(in the rows, 128 means zero)
Named moves, each a turn or a mirror, and the order they were made in; the first pair answered:
move K584:
[114 127 153 136 122 136 113 169  94 137 104 114 143] => [107 142 132 126 139 162 136 160 113 139 116  91 139]
[130 154 105  93 163 131 112 159  98 134 112 157 142] => [125 157 103  91 170 132 115 161 104 132 118 152 140]
[151  97 129 153 116 107  92 120 124 109 123 142 124] => [141 117  99 137 142 143 121 115 156 113 148 100 117]
move K29:
[158 128 113 122 150  86 135 124 165 129 137 182 114] => [143 134 118 109 168  92 150 121 168 131 122 177 126]
[158 108  91 136 120  96 131 100 147 126 129 176 135] => [141 123  81 114 150 122 157  91 157 130 113 161 149]
[163 137 113 107 124  91 117 127 111 135 175 172  91] => [125 135 153  95 147  91 144  85 128 133 107 185 135]
move K100:
[121 133 163 100 158 158 102 132 136 121 133 120 135] => [110 149 125 110 151 156 135 153 107 129 123  99 145]
[ 79 103 152 144 114 144 110 142 120 131  86 137 129] => [ 94 123  76 145 104 145 149 153 118 140 124 119 109]
[162 120 149 133 105 103 111 121 144 112 153 170 100] => [135 128 170 139  98 107 129 145 103 125 102 153 139]
Now pairs of rows:
Between the rows of a pair lie 2 to 4 moves.
[158 105 130 119 155  99  81 118 133 143 137 175 109] => [149 110 114 116 166 125 110  87 175 131 161 141 103] => K584 K29 K584
[131 107 139 165  94  90 143 102 136 120 132 149 103] => [103 132 153 153 100 111 156 160  92 126  97 112 137] => K29 K29 K100 K100
[147 134 106 143 107 114 105 159  92 133 149 138 110] => [131 140 116 126 123 114 101 166  80 138 105 147 139] => K29 K29 K584
[ 88 137 146 140 128 125 145 121 111 115 101  74 155] => [136 104 155 162 111 104  91  99 145 104 156 107 111] => K29 K29 K100 K100
[150 113 134 113 133 108  97 117 138 130 143 168 116] => [132 118 150 122 120  90 125 125 107 129  95 162 147] => K29 K100 K29 K29
[122 146 204 104 154 122  71 149 116 137  89 146 167] => [153 119 175 123 137  83  80  81 173 126 124 186 128] => K100 K100 K29
[121 151 113 153  92 128 167 108 148 141 157  84 117] => [104 152 136 134 116 120 178  93 144 148 103 104 149] => K584 K100 K29
[122 135  81 134  66  65 204 100  91 166  91 180 176] => [106 181  54  55 189 165 173 106 153 176 157 138 156] => K100 K100 K29
[106 124 138 136 111 103 132 130 122 113 106 104 143] => [123 117 144 142 110 100  98 131 130 111 125 115 121] => K29 K29 K100 K100
[122 139  79 127 153 163 133 156 147 133 134  97 110] => [136 120  75 163 106 132 143 145 145 123 143 100  93] => K29 K100 K100 K584
[161 151  72  63 171 133 105 147 151 132 149 159 106] => [173  91 128 120 112  95  97  98 173 110 149 183  89] => K29 K584 K29
[121 123  97 130 142 133 173  83 160 115 135 112 136] => [152 127  78 137 126  90 150 132 102 134 118 159 127] => K584 K29 K584 K100
[102 108 130 132 114  81 146 170  67 134 117 153 148] => [102 101 144 101 181 131 134  94 169 124 167 145 126] => K584 K100 K29 K29
[154 131 100 119 178 151 148  92 168 142 175 123 130] => [131 152  92 122 155 131 175 152  77 157 104 128 176] => K584 K100 K29
[116 135 130 125 123 118 168 133 110 128  90 134 163] => [120 152 134  98 157 155 112 165 105 131 134 121 145] => K29 K100 K100 K29
[176 138  28 141 104 123 129 171 103 138 205 126  78] => [139 159  48  75 197 183 148 123 162 140 171 112 112] => K100 K29 K100 K100
[151  98 124 177  55 106 120 103 157 103 170 121  93] => [158 104 137 167  72 121  92 114 158 106 192 114  80] => K100 K29 K100 K29
[149 158 131 130 115 164  99 170 117 135 135  95 110] => [153 133 156 134 105 126  85 156 108 137  94 150 124] => K29 K29 K100 K584
[112 120 156 138 115 135 130  89 165 100 122 116 121] => [106 140 163 130 124 162 104 142 135 108 130  92 122] => K29 K100 K29 K100
[152 112  66 159  81  81 167 117 133 123 127 146 121] => [101 135  99  96 170 145 179  95 164 136  89 117 165] => K100 K29 K100 K100
[119 121 181 158 132 116 142 119  88 135 114 127 152] => [151 109 178 159 140 114 111 102 118 133 160 146 114] => K29 K100 K29
[128 137 112 123 143 155 140  98 160 122 163  83 129] => [118 163 110 123 136 154 135 157 103 132 134  84 147] => K100 K100 K584 K29
